Small tables with named rows and columns. After each table, cells are looked up by row and column.

Table sizevev
	mogat	bag
tam	-7.77	8.24
tetenu	-6.79	3.28
teni	0.47	4.49
nom	-0.63	4.87

teni, bag: 4.49
tetenu, mogat: -6.79
tam, bag: 8.24
tetenu, bag: 3.28
tam, mogat: -7.77
nom, bag: 4.87

tepo:
cols = zuze, kenuv, pedase, gul, tini, ligozo, fip, dugap, vunip, numo
voset: [212, 212, 179, 179, 179, 184, 54, 212, 177, 179]
tir: [183, 183, 206, 207, 208, 228, 69, 183, 202, 208]
num: [97, 101, 228, 231, 232, 255, 173, 95, 236, 238]
fekab: [86, 89, 207, 209, 209, 221, 202, 84, 212, 212]

What is the vunip of fekab in tepo?
212
What is the numo of tir in tepo?
208
What is the gul of tir in tepo?
207
What is the kenuv of tir in tepo?
183
What is the numo of voset in tepo?
179
What is the tini of num in tepo?
232
What is the gul of fekab in tepo?
209
What is the pedase of tir in tepo?
206
What is the zuze of fekab in tepo?
86
What is the tini of fekab in tepo?
209
What is the fip of fekab in tepo?
202
What is the numo of num in tepo?
238

Table par
,gobisez,bafate,vebor,zof,tudake,tuvanim,sipa,fubo,pugaso,muk
figarem,162,136,88,178,159,188,151,133,194,194
tepulo,139,235,109,127,122,209,62,238,57,160
ziku,144,126,208,232,166,95,193,186,134,147
gazefod,115,208,170,156,125,147,156,116,132,131
sig,124,201,159,171,131,152,128,136,137,156
goz,190,130,170,174,200,148,122,185,112,212
zim,97,208,170,192,141,139,133,106,101,173
rusevap,114,205,168,175,119,137,154,129,143,131

figarem, muk -> 194
figarem, bafate -> 136
goz, muk -> 212
sig, tuvanim -> 152
zim, vebor -> 170
rusevap, tudake -> 119
rusevap, bafate -> 205
ziku, muk -> 147
figarem, sipa -> 151
figarem, fubo -> 133
gazefod, tudake -> 125
goz, pugaso -> 112
gazefod, muk -> 131
goz, gobisez -> 190
zim, bafate -> 208
figarem, vebor -> 88
figarem, pugaso -> 194
rusevap, pugaso -> 143
Row with the largest zof: ziku

rekadog =
         gefi  segaza  dibit   keb   leb  supab  zosa  tebobe
ser      44.5    56.9   69.6  51.9  49.9   92.1  18.0    43.1
fik      69.5    56.0   60.4  73.3  62.5   50.1  42.3    62.0
koto     74.3    85.3   47.0  42.1  75.5   50.8  56.6    64.0
zok      70.1    69.0   48.3  41.7  67.3   72.3  55.1    74.3
kaditep  51.2    59.5   66.7  21.9  68.5   82.3  58.9    36.1
makedab  48.1    40.5   58.8  72.5  59.9    7.8  81.3    42.4
zof      47.4    50.8   51.2  64.6  51.4   39.4  68.5    62.1
valuder  74.2    63.2   30.3  57.3  59.2   21.4  88.7    50.3
forot    57.8    47.1   70.1  55.8  58.9   76.7  42.3    71.9
dumu     62.2    51.6   39.5  79.6  53.9   15.9  64.7    55.3

segaza of fik is 56.0
keb of dumu is 79.6
leb of fik is 62.5
supab of zok is 72.3
leb of zok is 67.3
segaza of forot is 47.1
segaza of kaditep is 59.5
keb of zof is 64.6
segaza of makedab is 40.5
zosa of makedab is 81.3
gefi of zok is 70.1
dibit of forot is 70.1

gef:
           rupu  kimovo  losokig
musib    39.801  56.710   87.240
fuf      17.485  49.048   65.826
birime   22.173  55.585   74.386
bitu     16.902  42.295   59.290
gameben  18.826  35.514   54.725

kimovo of birime is 55.585
losokig of bitu is 59.290
rupu of bitu is 16.902
kimovo of fuf is 49.048
rupu of birime is 22.173
rupu of musib is 39.801
losokig of birime is 74.386
losokig of fuf is 65.826
rupu of fuf is 17.485
losokig of musib is 87.240
kimovo of musib is 56.710
kimovo of bitu is 42.295
losokig of gameben is 54.725
rupu of gameben is 18.826
kimovo of gameben is 35.514

gid:
fields: terite, lefus
latefeg: [-0.426, 0.732]
vit: [-0.190, 0.625]
sol: [-0.464, 0.761]
lusu: [-0.250, 0.578]
det: [-0.458, 0.815]
bivo: [-0.358, 0.657]
puva: [0.484, 0.634]
pekelo: [0.069, 0.439]
kot: [-0.175, 0.625]
nud: [-0.247, 0.661]
fut: [-0.672, 0.926]
gulup: [-0.234, 0.548]

lefus of fut = 0.926
lefus of lusu = 0.578
terite of pekelo = 0.069
terite of kot = -0.175
lefus of sol = 0.761
terite of lusu = -0.250
lefus of pekelo = 0.439
lefus of det = 0.815
terite of vit = -0.190
terite of puva = 0.484
lefus of gulup = 0.548

ribemo:
	tivene	lukonar	fomoso	fogapiv	fab	tilar	sak	vop
tur	0.331	-0.192	-0.073	0.390	0.155	-0.645	-0.447	0.220
tekomav	0.170	0.211	-0.189	-0.168	-0.607	0.235	-0.773	0.287
bufa	0.638	-0.212	-0.047	0.299	-0.340	-0.786	-0.556	0.618
gesegos	0.586	-0.333	-0.444	0.292	-0.407	-0.512	-0.433	0.481
goli	-0.068	-0.308	-0.245	-0.402	-0.692	-0.013	-0.155	-0.116
bulidi	0.182	-0.273	-0.090	0.218	0.575	0.060	0.359	0.093
nev	0.122	-0.523	-0.048	0.005	-0.436	0.273	-0.024	-0.068
kupegen	0.410	-0.514	0.068	-0.075	-0.399	-0.701	0.041	0.159

fogapiv of tekomav: -0.168
fogapiv of nev: 0.005
fogapiv of bufa: 0.299
sak of nev: -0.024
fab of tur: 0.155
fomoso of goli: -0.245
tivene of bulidi: 0.182
lukonar of nev: -0.523
fomoso of tur: -0.073
fogapiv of gesegos: 0.292
fomoso of nev: -0.048
tivene of gesegos: 0.586
sak of kupegen: 0.041
lukonar of bufa: -0.212
tilar of bufa: -0.786
tivene of kupegen: 0.410
vop of bufa: 0.618

safova:
         ret  pokatuv  nek
bimina    74       50    8
gasad     74       50    8
fud      222       84  190
bes      203      129  217
rutipok   51      223  148
vuz       73      225  182
tarav    181      160  223
zavik    226       58  167
darevo   193      147  222
geno      53       69    7

darevo, nek => 222
zavik, nek => 167
tarav, nek => 223
gasad, pokatuv => 50
fud, ret => 222
rutipok, nek => 148
fud, pokatuv => 84
vuz, nek => 182
bes, nek => 217
fud, nek => 190
tarav, ret => 181
bimina, ret => 74

Table dig
|  | nirif | sitime | zem | vanini |
|---|---|---|---|---|
| vazil | 53894 | 42348 | 55682 | 86474 |
| dadudav | 38614 | 71885 | 48242 | 33036 |
| zeluzo | 42385 | 64456 | 65457 | 43588 |
| bugiluk | 57114 | 28808 | 17222 | 35527 |
| zuno | 15327 | 51598 | 78986 | 23663 |
| sukipu | 49149 | 51937 | 53253 | 54189 |
| sugu | 55871 | 63689 | 59997 | 22430 |
| fivured | 68802 | 36072 | 7167 | 36089 |
| kapifon | 31605 | 42839 | 44218 | 82150 |
| vog | 45314 | 25803 | 41618 | 69245 |
| zugedo | 66788 | 49384 | 55390 | 58451 |
| vetanan | 27964 | 80810 | 97959 | 30936 |
| vitolo | 28263 | 42223 | 41617 | 68920 |

What is the vanini of bugiluk in dig?
35527
What is the zem of vog in dig?
41618
What is the sitime of zugedo in dig?
49384
What is the sitime of vetanan in dig?
80810
What is the sitime of sukipu in dig?
51937
What is the vanini of kapifon in dig?
82150
What is the nirif of vetanan in dig?
27964

